50 stands for zero in the data rows.
Here are some points:
tensor([49, 57, 25, 37, 45, 58, 73, 48, 47, 63])
tensor([30, 54, 61, 47, 59, 43, 37, 44, 39, 42])
tensor([49, 34, 49, 45, 46, 44, 55, 52, 45, 64])
tensor([38, 61, 56, 40, 55, 45, 50, 44, 37, 51])
tensor([22, 49, 67, 42, 54, 33, 52, 42, 31, 72])
tensor([62, 75, 26, 59, 64, 67, 70, 58, 51, 19])
tensor([38, 74, 33, 40, 52, 57, 55, 47, 49, 44])
tensor([45, 44, 51, 48, 50, 43, 46, 48, 49, 56])
tensor([49, 85, 32, 60, 55, 60, 43, 56, 58, 24])
tensor([35, 73, 28, 36, 49, 54, 64, 46, 45, 60])
tensor([49, 60, 50, 51, 62, 53, 57, 48, 43, 41])
tensor([60, 35, 45, 47, 46, 57, 59, 51, 52, 48])
tensor([79, 61, 16, 59, 42, 74, 71, 62, 66, 33])
tensor([58, 27, 73, 51, 47, 41, 45, 46, 52, 66])
tensor([69, 42, 49, 54, 37, 61, 57, 51, 57, 66])
tensor([45, 81, 39, 60, 52, 51, 42, 52, 56, 35])
tensor([65, 55, 40, 63, 51, 52, 48, 58, 59, 42])
tensor([45, 30, 63, 46, 51, 41, 48, 47, 41, 65])
tensor([48, 65, 75, 56, 45, 48, 27, 43, 54, 47])
tensor([66, 34, 45, 52, 46, 54, 52, 58, 62, 48])
tensor([54, 36, 65, 56, 48, 42, 36, 54, 54, 52])
tensor([53, 42, 48, 45, 43, 54, 57, 48, 50, 71])
tensor([53, 13, 57, 39, 41, 45, 58, 46, 45, 71])
tensor([73, 36, 65, 66, 51, 57, 50, 53, 55, 39])
tensor([56, 50, 70, 55, 44, 51, 38, 43, 54, 51])
tensor([51, 61, 62, 57, 60, 52, 40, 49, 50, 44])
tensor([57, 32, 45, 40, 46, 54, 63, 51, 48, 54])
tensor([54, 76, 58, 59, 46, 59, 33, 47, 60, 34])
tensor([44, 68, 38, 55, 54, 51, 63, 53, 45, 41])
22 more points follow, each with its number after it:
tensor([75, 18, 53, 56, 39, 60, 58, 54, 57, 54]) 0
tensor([30, 81, 35, 38, 56, 52, 58, 47, 45, 40]) 1
tensor([58, 50, 36, 49, 43, 65, 53, 50, 55, 50]) 2
tensor([71, 44, 45, 57, 53, 61, 58, 56, 55, 42]) 3
tensor([14, 83, 20, 28, 67, 44, 55, 49, 44, 31]) 4
tensor([47, 52, 55, 52, 57, 47, 55, 49, 42, 44]) 5
tensor([38, 50, 43, 35, 61, 48, 66, 47, 37, 47]) 6
tensor([47, 54, 49, 50, 50, 50, 50, 45, 49, 53]) 7
tensor([37, 42, 41, 41, 51, 46, 53, 48, 46, 56]) 8
tensor([49, 54, 26, 41, 50, 53, 66, 54, 51, 56]) 9
tensor([46, 66, 53, 53, 51, 57, 45, 49, 48, 38]) 10
tensor([48, 46, 60, 46, 55, 41, 39, 53, 51, 58]) 11
tensor([43, 59, 49, 49, 54, 44, 40, 53, 53, 41]) 12
tensor([37, 21, 49, 28, 54, 35, 65, 46, 31, 74]) 13
tensor([39, 36, 54, 37, 55, 47, 53, 44, 36, 57]) 14
tensor([35, 88, 34, 47, 63, 46, 42, 55, 55, 38]) 15
tensor([56, 24, 67, 51, 46, 41, 40, 53, 52, 60]) 16
tensor([46, 42, 46, 43, 53, 45, 47, 54, 51, 49]) 17
tensor([60, 65, 44, 59, 45, 63, 50, 56, 55, 35]) 18
tensor([73, 31, 34, 49, 45, 64, 74, 56, 57, 54]) 19
tensor([25, 61, 87, 51, 57, 30, 21, 37, 44, 48]) 20
tensor([32, 59, 41, 42, 60, 41, 52, 50, 42, 48]) 21
Which of these numbered points is nearest to each point below, ignoring the 3 directions in which the first points spread most? Its number follows each.
tensor([57, 43, 58, 55, 50, 46, 39, 54, 56, 47]) > 16
tensor([28, 60, 19, 24, 59, 50, 74, 43, 42, 47]) > 4
tensor([63, 43, 62, 66, 53, 52, 47, 53, 52, 40]) > 5
tensor([80, 38, 63, 67, 45, 60, 52, 52, 59, 49]) > 19
tensor([43, 36, 49, 42, 49, 43, 70, 47, 37, 67]) > 5
tensor([46, 46, 72, 56, 48, 43, 35, 42, 49, 60]) > 7
tensor([52, 42, 48, 46, 53, 56, 52, 47, 45, 46]) > 14
tensor([41, 54, 43, 43, 57, 54, 54, 48, 41, 40]) > 14
tensor([24, 82, 34, 38, 62, 43, 44, 51, 49, 32]) > 17
tensor([48, 49, 42, 42, 61, 52, 69, 50, 44, 42]) > 6
tensor([21, 76, 58, 42, 61, 36, 28, 46, 46, 54]) > 15
Here are 22 other points, each followed by its number:
tensor([47, 47, 57, 47, 46, 48, 46, 47, 50, 58]) 0
tensor([43, 47, 43, 44, 50, 48, 72, 51, 40, 59]) 1
tensor([32, 58, 52, 38, 54, 46, 47, 44, 43, 47]) 2
tensor([24, 75, 76, 65, 50, 37,  7, 45, 59, 37]) 3
tensor([59, 39, 40, 45, 60, 58, 72, 53, 46, 41]) 4
tensor([30, 78, 56, 55, 60, 37, 30, 48, 46, 46]) 5
tensor([20, 50, 71, 45, 55, 28, 32, 41, 40, 63]) 6
tensor([54, 26, 82, 62, 42, 25, 25, 49, 53, 69]) 7
tensor([61, 63, 54, 61, 42, 57, 44, 51, 59, 53]) 8
tensor([56, 57, 41, 49, 59, 57, 66, 52, 48, 34]) 9
tensor([32, 57, 52, 42, 53, 37, 36, 51, 50, 50]) 10
tensor([41, 62, 36, 44, 52, 52, 54, 49, 51, 37]) 11
tensor([53, 23, 64, 40, 57, 47, 66, 47, 37, 64]) 12
tensor([56, 38, 53, 55, 48, 48, 45, 55, 57, 50]) 13
tensor([60, 34, 50, 52, 46, 55, 66, 50, 47, 54]) 14
tensor([64, 45, 34, 53, 46, 58, 66, 56, 54, 51]) 15
tensor([54, 24, 75, 50, 43, 45, 47, 43, 49, 71]) 16
tensor([63, 56, 72, 68, 45, 50, 28, 51, 55, 43]) 17
tensor([51, 59, 29, 49, 54, 53, 75, 55, 48, 48]) 18
tensor([19, 49, 57, 43, 43, 32, 41, 45, 39, 60]) 19
tensor([30, 70, 47, 40, 54, 48, 44, 44, 43, 39]) 20
tensor([39, 33, 62, 39, 51, 43, 50, 40, 39, 71]) 21
The same question for these:
tensor([54, 70, 62, 63, 44, 54, 33, 47, 57, 51]) > 8
tensor([62, 61, 47, 59, 44, 59, 49, 51, 60, 54]) > 8
tensor([69, 17, 48, 42, 42, 61, 72, 54, 48, 63]) > 14
tensor([62, 72, 34, 58, 45, 64, 54, 53, 60, 46]) > 8
tensor([38, 68, 63, 46, 51, 47, 35, 43, 48, 46]) > 0
tensor([61, 34, 54, 56, 46, 51, 54, 51, 52, 62]) > 15
tensor([43, 83, 62, 63, 62, 50, 26, 48, 50, 30]) > 21
tensor([20, 58, 70, 52, 47, 31, 24, 40, 28, 56]) > 19
tensor([56, 25, 65, 44, 45, 46, 59, 46, 44, 76]) > 16
tensor([50, 41, 60, 50, 46, 48, 45, 46, 42, 48]) > 20
tensor([44, 34, 46, 39, 54, 42, 58, 51, 40, 63]) > 13
